Each path is a new rotation, seen through one point. The rows after it are directions, each followed by how far the rotation turns it, in deg/step (0 if it stays put).
Each turn is a multiple of 5 degrees from 10 to 175, or 0.
Each row of a path follows its step; steps can be skipped.
Path 1:
step 3: [-0.12  1.38 -0.48  1.81 -2.23 -2.28 -0.02  0.56 -0.30  1.32  0.82 -0.89
  1.77 -1.12  2.21 -1.27 -0.03  1.01 -1.85 -1.41  1.10 -0.41 -0.89 -0.43
 -0.51  0.55  0.58  0.90  0.28  2.88  2.15 -0.03  0.07  0.21 -2.00 -1.91
  1.02 -1.42  0.43  1.57 -3.77  0.49  0.07 -0.25 -1.47  0.44  0.99  0.45
  2.65  0.86 -0.67 -0.15 -0.17  2.14 -0.45  0.18  2.66 -0.82 -0.75 -1.94
 -0.08  1.12 -1.80 -0.28 -1.70 -0.67 -0.43  0.82 -0.92  0.06  1.83 -0.58
 -0.76  1.36 -1.59  0.30  0.04 -1.10  0.75  0.85]
step 5: [ 1.42  0.54 -2.12  1.22  0.03  0.41  2.23 -1.36 -0.50 -0.18  1.20  0.23
  2.46 -0.66  0.35 -2.29  1.48  0.28 -1.56  0.45 -0.37 -0.41  1.11 -0.68
 -1.02  0.07  1.08 -0.92  1.57  2.47  0.63 -0.85 -0.23  0.88 -1.12  1.56
 -0.15 -1.04  0.41 -0.10 -0.69 -0.79 -0.32 -2.54 -0.61 -0.92 -0.21  1.46
  2.20 -2.39  1.23 -1.64 -1.92  0.99  1.27  1.78 -0.45  0.73 -0.39  0.48
  0.95 -0.38 -2.42  0.71  0.91  0.00 -1.44  0.52  2.17 -0.19  2.07 -0.41
  1.56  1.37 -1.39  1.28  1.39 -2.15 -1.62 -1.76]
step 7: [-0.34 -3.05 -0.60 -0.19  0.90 -2.31  1.25  0.91 -0.10  0.61  0.12 -1.40
  0.55 -1.28 -0.11  0.78  2.56 -0.71 -0.99  1.22  0.91 -1.11  0.59 -2.24
  1.72  1.57 -0.08  0.00  1.47  1.34  0.07 -0.46 -1.84 -1.17 -2.57  1.02
  0.08 -0.17 -2.26 -0.99 -0.06  1.36  0.37  0.20 -0.65  0.97  1.56 -0.40
  3.21 -1.70 -0.80  0.63  0.77  0.11 -0.11  1.21  0.78  2.34  1.77 -2.60
  1.86  0.76 -1.74 -0.96  1.13  0.28 -0.31 -0.43  1.39  0.16 -1.08 -0.37
 -0.55  1.48  0.60  0.54  1.90 -0.49 -1.78 -1.13]
step 10: [ 2.30 -0.04 -2.86  2.26 -0.18 -0.18  2.74  1.00 -0.79 -0.60  0.97 -0.29
 -0.25  1.17  1.74  1.20  0.92 -0.78 -1.49 -1.94  0.02 -1.08  0.49 -2.96
 -1.82 -0.47 -0.18  0.03 -1.17  1.29  0.50 -1.27 -2.01  1.48 -0.14 -2.77
 -0.60  0.71 -0.18 -0.57  0.11 -0.60  0.17 -2.72 -1.27  1.32 -0.52  0.18
  1.26 -0.29 -1.63  1.67  1.04 -0.12  1.47  2.29  1.31  0.57 -1.17  0.72
  1.33 -0.12 -1.17  0.80 -1.38 -1.19  1.96  1.01  0.40  1.45 -0.30  0.36
 -0.38 -1.09  0.69 -0.45  1.42 -0.35 -1.93 -1.20]
step 13: [-0.20  1.46 -1.41 -1.37 -1.88 -0.74  2.71  1.88  1.78 -1.63  3.65 -0.31
  0.98 -0.55 -0.61 -0.87 -0.24 -0.85 -0.92 -0.97  1.90 -0.11  1.93 -1.81
 -1.03 -0.02  0.90 -1.55  0.69  1.78 -1.70 -1.23 -1.17  0.92 -3.71  1.78
 -1.19 -1.46 -1.91  0.16  0.49  0.08 -0.68  0.50 -0.21 -0.63  0.58  0.52
 -0.04  0.09 -1.52 -1.32 -1.11  1.15 -1.30  2.00  0.03  0.30 -0.54  0.54
  1.08  0.41 -2.13  0.87  0.04 -0.13 -1.36 -0.36  0.59  1.14  0.90  1.47
  0.04  1.73  0.73  0.10 -0.67 -0.45 -1.87  0.21]
step 14: [ 0.38 -0.24  0.43 -0.76 -0.66 -0.83  1.38  0.01 -1.05 -0.87  1.23 -0.59
  0.40 -0.70  0.59 -2.27  1.50  0.12 -2.28 -0.30  1.79 -0.25  0.97 -1.21
 -0.59 -0.37  2.17  0.14  0.86  1.73  3.97 -1.92  1.20  0.49 -1.62  1.44
 -1.05 -2.43  0.94  0.68 -1.62  0.24  0.49  0.38 -1.36 -0.37  0.55  0.81
  2.29 -0.86 -0.63 -0.44 -1.31  2.00  1.94  1.51  1.01 -0.84 -0.70 -0.28
 -0.13  0.40 -3.02 -0.91 -1.22 -0.44 -2.21  2.02 -0.85  0.88 -0.80 -1.83
 -0.59 -1.14  0.26  0.81 -2.19  0.29 -0.52 -0.53]
step 16: [-0.38 -1.43  0.13  0.74  0.93 -0.88  2.19 -0.82 -1.37 -0.09 -0.65  0.01
 -0.44  0.71  0.74 -1.75  0.05  0.59 -1.39  1.11  0.50 -1.10 -0.27 -2.58
 -1.25 -0.15  0.61 -1.08  1.33  2.82  1.76  1.16 -1.21 -0.47 -0.88  2.74
 -1.50  0.38 -0.21 -1.60 -1.59  0.88  0.19 -1.76  0.89 -0.88  1.15  0.13
  1.85 -2.45  0.59 -0.97  0.95  0.86  0.63  2.81  1.79  1.93  1.52 -0.48
  1.96 -0.39 -0.33  1.18 -1.07 -3.26  1.44 -0.37  0.57  0.19  1.72  0.01
  1.62  1.54  0.64  0.52  0.25 -1.46 -0.71 -0.45]
step 21: [-0.59  0.85 -2.07  1.84 -1.87 -1.16  1.26  2.05 -0.33  0.44  0.84  1.22
  1.13 -0.09  1.11 -0.21 -0.98 -2.13  0.73 -2.20  1.00 -0.42 -0.32 -0.89
 -2.70  0.46 -0.38  0.13 -0.85  2.37  0.32 -0.97 -1.27 -0.54 -1.91  0.63
 -1.26 -0.99  0.78 -0.19  0.86 -0.65  0.00 -2.83 -0.99  1.21 -0.01  0.21
  2.28 -1.02 -1.10 -0.54 -0.28 -1.86 -1.02  1.42  2.57  2.09 -0.22  0.69
  1.94  1.13 -0.53 -0.24 -2.21 -0.43  0.39 -0.65 -1.23  1.31  0.56 -0.30
 -2.55  1.42  0.54 -0.50 -0.86  1.18 -2.40  0.10]
Directions:
[-0.07  0.11 -0.06 -0.31 -0.11  0.00  0.50 -0.06  0.11  0.03  0.24  0.08
 -0.21 -0.51 -0.10  0.53  0.69 -0.38 -0.11  0.65  0.26 -0.49  0.56  0.43
 -0.12  0.41  0.44  0.12 -0.32  0.24  0.28 -0.10 -0.46  0.11  0.19 -0.04
 -0.13  0.16  0.27 -0.29 -0.55 -0.12 -0.07  0.26  0.63 -0.46 -0.07  0.28
 -0.35  0.21  0.41 -0.24 -0.04 -0.19  0.35  0.26 -0.39 -0.07 -0.26 -0.09
  0.19 -0.12  0.05  0.23 -0.06  0.15  0.77  0.07  0.46  0.13  0.13  0.01
  0.25  0.10  0.04 -0.26 -0.57 -0.25 -0.15 -0.44]  125
[ 0.21  0.06  0.03  0.24 -0.32  0.36  0.20 -0.35 -0.04  0.33 -0.35 -0.48
  0.40 -0.44  0.14 -0.06  0.07  0.10  0.11 -0.14 -0.30  0.43 -0.28  0.42
 -0.12  0.29  0.32 -0.33 -0.32  0.16 -0.36  0.48 -0.29 -0.53  0.35  0.72
  1.01 -0.13 -0.01  0.18 -0.12  0.19  0.09 -0.36 -0.13  0.07 -0.26 -0.28
 -0.29 -0.02 -0.05  0.56  0.06 -0.39 -0.25 -0.45  0.03 -0.36 -0.32 -0.39
  0.06 -0.36  0.28 -0.25 -0.07  0.58  0.03 -0.28  0.00  0.30  0.26 -0.32
 -0.01  0.19 -0.25 -0.20 -0.34  0.14  0.12 -0.24]  10
[ 0.16  0.09  0.24  0.01 -0.03 -0.09 -0.07 -0.62  0.17  0.33  0.20 -0.23
 -0.12  0.52  0.12 -0.01  0.23 -0.36  0.01 -0.39 -0.32 -0.15  0.18  0.04
 -0.50 -0.58 -0.12  0.34  0.00  0.43  0.67 -0.17 -0.02 -0.56 -0.12  0.06
 -0.15  0.10  0.12 -0.22 -0.46 -0.07  0.36 -0.46  0.18 -0.21  0.25  0.42
 -0.16  0.28  0.39  0.27  0.52 -0.28 -0.33 -0.37  0.40  0.00 -0.16  0.11
 -0.79 -0.22  0.33  0.44 -0.14 -0.07  0.10  0.14 -0.26  0.12  0.38  0.04
 -0.63  0.10  0.41  0.40  0.44 -0.14 -0.35  0.13]  60
[-0.08 -0.11  0.22  0.29  0.63 -0.41  0.49 -0.24 -0.12  0.44  0.10  0.15
  0.02 -0.03  0.01  0.17  0.08  0.05 -0.40  0.08 -0.40 -0.60 -0.21  0.03
  0.20 -0.03 -0.31  0.01  0.11 -0.38 -0.15  0.59 -0.27  0.44  0.14 -0.28
  0.49  0.15 -0.25  0.58  0.10 -0.55  0.39 -0.10  0.06  0.06  0.38 -0.10
  0.44  0.09  0.08 -0.01  0.78 -0.30 -0.19  0.28 -0.09 -0.41 -0.21  0.18
  0.10  0.09  0.30  0.29 -0.20  0.04  0.08 -0.24 -0.47  0.32 -0.50  0.34
  0.62 -0.32  0.64 -0.24 -0.04  0.28  0.02  0.01]  40
[-0.33 -0.07 -0.10  0.03  0.41  0.02  0.42 -0.14  0.43 -0.18  0.00 -0.14
 -0.57  0.42  0.31 -0.08 -0.81 -0.65 -0.07 -0.22 -0.06 -0.14  0.04  0.28
 -0.22  0.77 -0.30 -0.04 -0.04 -0.11 -0.24 -0.10 -0.31  0.04  0.19  0.69
 -0.07 -0.01  0.31  0.08 -0.10 -0.71  0.01  0.18 -0.23 -0.29  0.26  0.18
  0.51  0.09 -0.06  0.53 -0.34  0.26 -0.38  0.09 -0.10 -0.19 -0.34  0.01
 -0.29  0.11 -0.63 -0.03 -0.01 -0.44  0.41 -0.34  0.24 -0.27  0.33 -0.34
  0.12 -0.03 -0.47  0.00  0.32  0.05  0.15  0.19]  135
[ 0.12  0.10  0.18 -0.20  0.03 -0.12  0.01 -0.05  0.01  0.29  0.13  0.23
 -0.25  0.56 -0.08  0.46  0.28 -0.24  0.52 -0.13  0.23  0.31  0.21  0.14
 -0.36  0.38 -0.07 -0.20  0.16 -0.01  0.26 -0.55 -0.15 -0.05 -0.22 -0.06
  0.68  0.25 -0.11 -0.17  0.56 -0.08  0.10  0.14 -0.13  0.24 -0.57 -0.26
 -0.15  0.49 -0.31 -0.80 -0.18 -0.01 -0.80 -0.11  0.03  0.15 -0.07  0.34
 -0.01  0.32 -0.03  0.22  0.27  0.03 -0.26 -0.56 -0.67 -0.24  0.01 -0.29
  0.33  0.31  0.02 -0.55 -0.09 -0.22 -0.46 -0.43]  170
[ 0.16 -0.11  0.01  0.11  0.07 -0.61  0.08  0.28 -0.45  0.26 -0.17  0.67
  0.02 -0.18 -0.11 -0.04  0.08 -0.40  0.08 -0.02 -0.10  0.02  0.02  0.04
 -0.04  0.17 -0.26  0.34  0.49 -0.19  0.03 -0.37  0.19 -0.26 -0.09 -0.53
 -0.22 -0.65  0.34  0.54 -0.28  0.29 -0.20 -0.04 -0.05 -0.10  0.07 -0.40
  0.24 -0.35  0.16  0.15  0.31 -0.20 -0.49 -0.80 -0.54  0.27 -0.20  0.47
  0.38 -0.34  0.02 -0.05 -0.40  0.49 -0.02 -0.36  0.68  0.07  0.46  0.03
  0.04 -0.05 -0.39 -0.17  0.46 -0.36  0.06 -0.19]  20
[-0.45 -0.26 -0.36  0.06 -0.06  0.02  0.09  0.40 -0.17  0.72 -0.01  0.80
 -0.13 -0.69  0.41 -0.48  0.13 -0.02 -0.25  0.21 -0.25  0.34 -0.59  0.12
 -0.23 -0.23  0.01  0.06 -0.42 -0.06  0.37 -0.03 -0.03 -0.26  0.11 -0.02
 -0.10  0.34 -0.36  0.22 -0.12  0.10  0.17 -0.45  0.14 -0.45 -0.03  0.01
 -0.04  0.44  0.00 -0.21 -0.31  0.49 -0.16  0.00  0.18  0.00 -0.10 -0.08
  0.00  0.27  0.07  0.08  0.65  0.05  0.06 -0.62  0.30 -0.43 -0.13 -0.29
  0.32 -0.13  0.08  0.76 -0.08  0.03 -0.37  0.50]  25
